A: 3 groups of rows, each row roughly a mix of its group's hidden directions:
A (75 x 10):
[[  6   9 -21 -19 -17  23 -25 -14 -17  22]
 [  1 -21  23 -13 -21  17 -13 -30  -3  19]
 [ -9  -3  -3 -15  13  15 -29 -14   4  40]
 [ 31 -13   7 -22  11  31  13  -1  10  18]
 [-23  20   0 -17  -5  35 -15  20 -15   0]
 [-28  12 -21  -1  32  -7 -13 -28   3  -6]
 [-23   9 -25  31  14  14 -24  -6  -6  10]
 [-11  -9 -21 -17  29   3 -31  -4  -7  23]
 [-31 -25  14  -4  12  -3 -24  11  24  -9]
 [  6 -30  22  -4  19  27 -11  -6  18 -18]
 [ 27  19 -20 -15   8   0  27  -7  -6  27]
 [-17   0 -26  -4 -36  11  28   0 -13   1]
 [  7  12 -33  17 -20  13  26  -2  -3  22]
 [-18 -25 -12   0  33   0 -17   7  22  19]
 [-13 -16  -3 -43 -16  14 -11 -10 -19  -7]
 [-20   7 -19  35   7  16 -23 -13  -6  14]
 [  2  17  15   0 -27  14 -43  -6   0  -3]
 [-34 -23 -10 -21 -21  23  -8   5   1  10]
 [-29 -30 -13   8  -2   0   0 -13  -6 -34]
 [ 21 -28  15 -23  -9   0 -21 -28   6   0]
 [-13  13   2 -34 -17  26   6   9 -26   8]
 [-22 -14  16  10  31 -18 -20  14  18  -8]
 [ 25  12 -21   4 -13   5  40  -8 -15  11]
 [ 20 -17   9 -41  -4 -21  18   1  -1 -10]
 [  6  15  -4   0 -35   1  35  -4 -21 -13]
 [ -8  -4  -6   1 -41  -9  -6  17 -19  28]
 [ 11 -19 -15 -14  43   1  -3  -4   6  23]
 [-15 -16 -13 -24  24  30   5 -18  15  -8]
 [  1   9 -24   6 -42  24  12  -4   0  15]
 [ 20  -2  33  30  -3 -17 -16  11   0 -16]
 [ -7   8   4 -12  18   9 -28  32  16 -25]
 [-13  -5 -32 -22  14  -6  15  -5 -32  12]
 [-36  -7  27 -12   2  17 -10  24  12   7]
 [  9  27  -9  -9  25  -5 -11 -16   1  36]
 [ 39  14  16  20 -15   7  20  -3  16  -2]
 [  1   1  14  35 -15 -32 -19   6 -15 -10]
 [ 33  14  11 -22 -23  14  -2 -18 -19  -7]
 [  4  21 -19  38 -21   8   8   5  12  18]
 [ 16 -17  -2  26  14 -12 -28 -20  23  -7]
 [ 22  -2   9 -45  -3  -6   6  15   0 -22]
 [ -7  -6  14 -44 -18  20  -2  -2 -17   8]
 [  0 -29 -11  -3 -37   4   5   7 -21  21]
 [-17  16 -19  47   7   5   1  -4  -3  13]
 [  6  20  -9  31 -36  16  -2   1  13  12]
 [-29   1 -16  40  21  -4  -9   3   6  11]
 [ 31   9  21  29  -4 -26   3   9  -8 -11]
 [-18 -37  -5   3  14  15  -6 -19   4 -28]
 [-26 -28  29 -23  -3  -3   8   5   7  18]
 [-17  10  10  17 -16 -22 -37   7  -8  18]
 [-22 -18  -9 -36 -25  12   6  -5 -16 -10]
 [ -2 -28  -1 -41  18  11 -19  -8   0   5]
 [ 26 -17  18  10   7 -27   4  -4  30 -15]
 [ 12  10   5 -14   9  16  34  11  17 -31]
 [ -3 -21 -25 -24  34  -2  11  -4 -10  19]
 [ -9  25 -34 -21   7  -1  30  -6  -1   3]
 [ 30   0  -6 -37 -14   9 -13 -14 -15 -13]
 [ 11 -32  14 -35 -10 -12   4 -21  -3   8]
 [-27  13  10 -17 -16  21  21  16 -19  18]
 [ -6 -30  18 -10 -28  26  -7  21   6   1]
 [ 22  31  27   0  20  -1 -14   8  18  12]
 [  4   8 -12  43  -4   2  14  10  26  18]
 [ -9 -13   1 -20 -43  20  16  -3   2 -13]
 [-31 -26 -23   5 -16  -5 -14 -14 -19   9]
 [ 16  18  -6  -3 -30 -10  32  24 -10   1]
 [ 25  19   2  40  -2   4   5   3  24  14]
 [  2   3  -2  18 -16 -20  25  12  -9 -39]
 [ 25 -16   6  26   2 -29  13 -20  19  -1]
 [-29 -30  -3 -19  28 -14  10   9   1  -8]
 [ 25  -5 -12  32  13 -20 -13 -16  17 -14]
 [ 43  -2  16  -3  -2   7   0   7  -2  33]
 [-19  -1  24  -8   8  -9  19  38  18  -6]
 [  5   5   0   2  10 -31  37  25   9 -12]
 [-10  13 -31  -4  22   9 -33  14  -8 -15]
 [ -5 -27  -4   6 -35  -2 -14   5 -20  26]
 [ -2 -31   2   8  13 -38  17 -11  14  10]]

one row of each group, then the others: which group is each in?
[-16 -24   0 -44  -8   9  -4  -6 -15 -11]
<3>
[  3  16  12  -8  42  12  -8 -12  25 -11]
<82>
[ 14 -15  23  32 -10  -7   5 -25  21  11]
<119>

[-45   8 -24   0 -14 -13   0   0  -6 -16]
<82>
[-23 -25 -26   1  20   3  -6 -32  -7  -6]
<82>
[-24   5   6  18 -17  29  -6 -16 -13  28]
<119>
[-12  -1  35  13  11 -16 -22  11  17 -23]
<3>
[  6  12 -24  26 -12   9   2 -30 -22  16]
<119>
[  1  10   7 -19  -3 -15  42  28  -3  -7]
<119>
[ 21  39 -13 -12  10  -7  26   2   1  16]
<82>
[-32 -14 -27   2  18  -3  -3 -28  -6 -17]
<82>
[ 15  28 -19  28  -1 -12  30   5  -8  -7]
<119>
